In the data rows, zero lies at 4.5, halfway between 4 and 5.
Each row belongs to one hidden group. There are 3 groups. Groups can overlap: rows of different groups may look alike.
The table:
[4 4 4 5 7 5 5 3 4 5 5 4 5 4 4 4 9]
[5 4 6 4 3 2 4 9 5 4 4 5 5 3 5 4 3]
[4 5 5 4 8 8 7 3 3 6 4 3 4 6 4 4 7]
[3 5 4 3 6 3 3 4 3 3 4 5 4 4 4 5 5]
[6 9 7 3 0 3 4 4 6 5 3 7 3 4 4 5 3]
[3 5 5 2 4 3 3 7 4 4 4 3 3 3 5 3 3]
[4 5 4 4 6 4 5 4 4 5 5 4 4 5 3 5 5]
[4 4 4 7 4 7 8 4 4 4 4 3 4 9 4 4 6]
[5 4 3 4 7 5 4 4 4 4 5 2 5 3 4 3 6]
[4 4 4 7 5 9 9 3 4 4 4 3 4 9 4 4 6]
[4 4 4 9 4 7 9 4 4 4 4 3 4 9 3 4 5]
[4 4 4 4 4 3 4 4 4 4 9 4 4 4 4 4 4]
[4 4 4 4 4 5 6 4 4 5 5 4 4 8 4 4 5]
[6 9 6 3 3 3 3 4 5 2 3 7 4 3 4 6 3]
[9 5 5 2 0 2 3 6 8 2 5 9 5 4 9 5 3]
[6 2 3 2 4 4 3 5 5 4 5 4 4 4 4 4 3]
[4 5 5 3 5 3 4 5 5 4 2 4 5 3 3 4 3]
[4 4 5 3 3 2 2 5 4 3 4 3 4 1 4 5 0]
[4 5 4 3 4 4 3 6 4 4 4 3 6 6 4 4 3]
[6 5 3 4 3 3 2 5 5 8 4 8 7 3 9 9 3]
[4 5 4 4 3 3 4 6 4 2 5 3 4 4 3 2 2]
[4 3 4 4 5 4 3 5 5 4 4 5 5 2 5 4 5]
[6 4 4 4 4 4 3 4 5 5 4 5 9 3 8 7 3]
[4 4 4 3 3 3 4 4 4 4 9 4 4 4 4 4 4]
[3 5 4 4 9 6 5 3 4 4 4 4 4 5 4 4 8]
[5 4 9 3 2 3 3 6 5 3 4 7 4 4 3 3 3]
[9 7 4 7 2 4 2 5 9 6 5 9 5 3 7 5 3]
[6 9 7 5 3 4 3 5 9 4 3 9 4 2 5 5 2]
[4 4 4 5 9 7 6 4 3 3 4 4 4 5 5 3 7]
[4 2 6 5 4 5 2 2 3 7 5 5 4 3 7 9 3]
[3 4 3 5 8 5 3 5 3 5 5 3 4 4 4 4 7]
[5 5 3 2 3 4 4 5 6 9 5 3 6 3 7 7 3]
[4 4 5 9 3 5 7 4 4 4 4 4 4 7 4 4 4]
[6 3 4 4 9 7 6 2 4 4 4 2 4 5 4 4 9]
[4 3 4 3 5 5 3 4 4 4 6 3 4 4 4 4 4]
[4 3 4 4 7 3 4 4 4 4 6 3 4 4 4 4 7]
[5 4 4 3 5 3 3 4 4 9 3 4 6 4 4 4 2]
[3 3 5 4 3 4 3 6 2 5 4 4 3 3 5 5 3]
[4 3 3 5 5 5 4 4 3 5 5 5 4 4 4 5 3]
[3 4 4 9 5 8 9 4 4 4 4 4 4 8 4 4 5]
[3 4 5 3 3 2 4 7 5 4 4 2 5 3 3 3 3]
[3 5 3 3 6 5 6 4 4 4 6 4 4 4 3 4 9]
[4 5 5 9 4 5 7 4 4 4 3 3 4 8 3 4 4]
[4 7 3 7 3 5 4 4 5 4 4 5 4 4 4 5 5]
Some rows of the table again, each followed by its group:
[6 9 7 3 0 3 4 4 6 5 3 7 3 4 4 5 3] La
[4 4 4 9 4 7 9 4 4 4 4 3 4 9 3 4 5] JY
[4 5 5 3 5 3 4 5 5 4 2 4 5 3 3 4 3] La
[5 4 9 3 2 3 3 6 5 3 4 7 4 4 3 3 3] La
[4 4 4 5 7 5 5 3 4 5 5 4 5 4 4 4 9] JY
[3 4 4 9 5 8 9 4 4 4 4 4 4 8 4 4 5] JY
[6 4 4 4 4 4 3 4 5 5 4 5 9 3 8 7 3] La
[4 4 5 9 3 5 7 4 4 4 4 4 4 7 4 4 4] JY
[4 2 6 5 4 5 2 2 3 7 5 5 4 3 7 9 3] La
[6 3 4 4 9 7 6 2 4 4 4 2 4 5 4 4 9] JY
[9 7 4 7 2 4 2 5 9 6 5 9 5 3 7 5 3] La
[3 5 3 3 6 5 6 4 4 4 6 4 4 4 3 4 9] JY
[4 4 4 4 4 3 4 4 4 4 9 4 4 4 4 4 4] JY
[3 4 3 5 8 5 3 5 3 5 5 3 4 4 4 4 7] JY
[4 4 4 5 9 7 6 4 3 3 4 4 4 5 5 3 7] JY
[4 3 3 5 5 5 4 4 3 5 5 5 4 4 4 5 3] Pq
[4 4 4 3 3 3 4 4 4 4 9 4 4 4 4 4 4] Pq
[4 4 5 3 3 2 2 5 4 3 4 3 4 1 4 5 0] La
[3 3 5 4 3 4 3 6 2 5 4 4 3 3 5 5 3] Pq
[4 4 4 4 4 5 6 4 4 5 5 4 4 8 4 4 5] JY
[6 9 7 5 3 4 3 5 9 4 3 9 4 2 5 5 2] La
[4 7 3 7 3 5 4 4 5 4 4 5 4 4 4 5 5] Pq
[4 5 4 4 3 3 4 6 4 2 5 3 4 4 3 2 2] La
[4 4 4 7 5 9 9 3 4 4 4 3 4 9 4 4 6] JY
[5 4 6 4 3 2 4 9 5 4 4 5 5 3 5 4 3] La
[6 2 3 2 4 4 3 5 5 4 5 4 4 4 4 4 3] Pq
[3 5 4 4 9 6 5 3 4 4 4 4 4 5 4 4 8] JY
[3 5 4 3 6 3 3 4 3 3 4 5 4 4 4 5 5] Pq
[4 5 5 4 8 8 7 3 3 6 4 3 4 6 4 4 7] JY
[4 5 4 3 4 4 3 6 4 4 4 3 6 6 4 4 3] Pq
[3 5 5 2 4 3 3 7 4 4 4 3 3 3 5 3 3] La
[4 3 4 4 7 3 4 4 4 4 6 3 4 4 4 4 7] JY
[5 4 4 3 5 3 3 4 4 9 3 4 6 4 4 4 2] La
[9 5 5 2 0 2 3 6 8 2 5 9 5 4 9 5 3] La
[4 5 4 4 6 4 5 4 4 5 5 4 4 5 3 5 5] Pq
[5 5 3 2 3 4 4 5 6 9 5 3 6 3 7 7 3] La
[4 4 4 7 4 7 8 4 4 4 4 3 4 9 4 4 6] JY
[6 9 6 3 3 3 3 4 5 2 3 7 4 3 4 6 3] La
[4 3 4 4 5 4 3 5 5 4 4 5 5 2 5 4 5] Pq
[3 4 5 3 3 2 4 7 5 4 4 2 5 3 3 3 3] La
[4 3 4 3 5 5 3 4 4 4 6 3 4 4 4 4 4] Pq
[4 5 5 9 4 5 7 4 4 4 3 3 4 8 3 4 4] JY
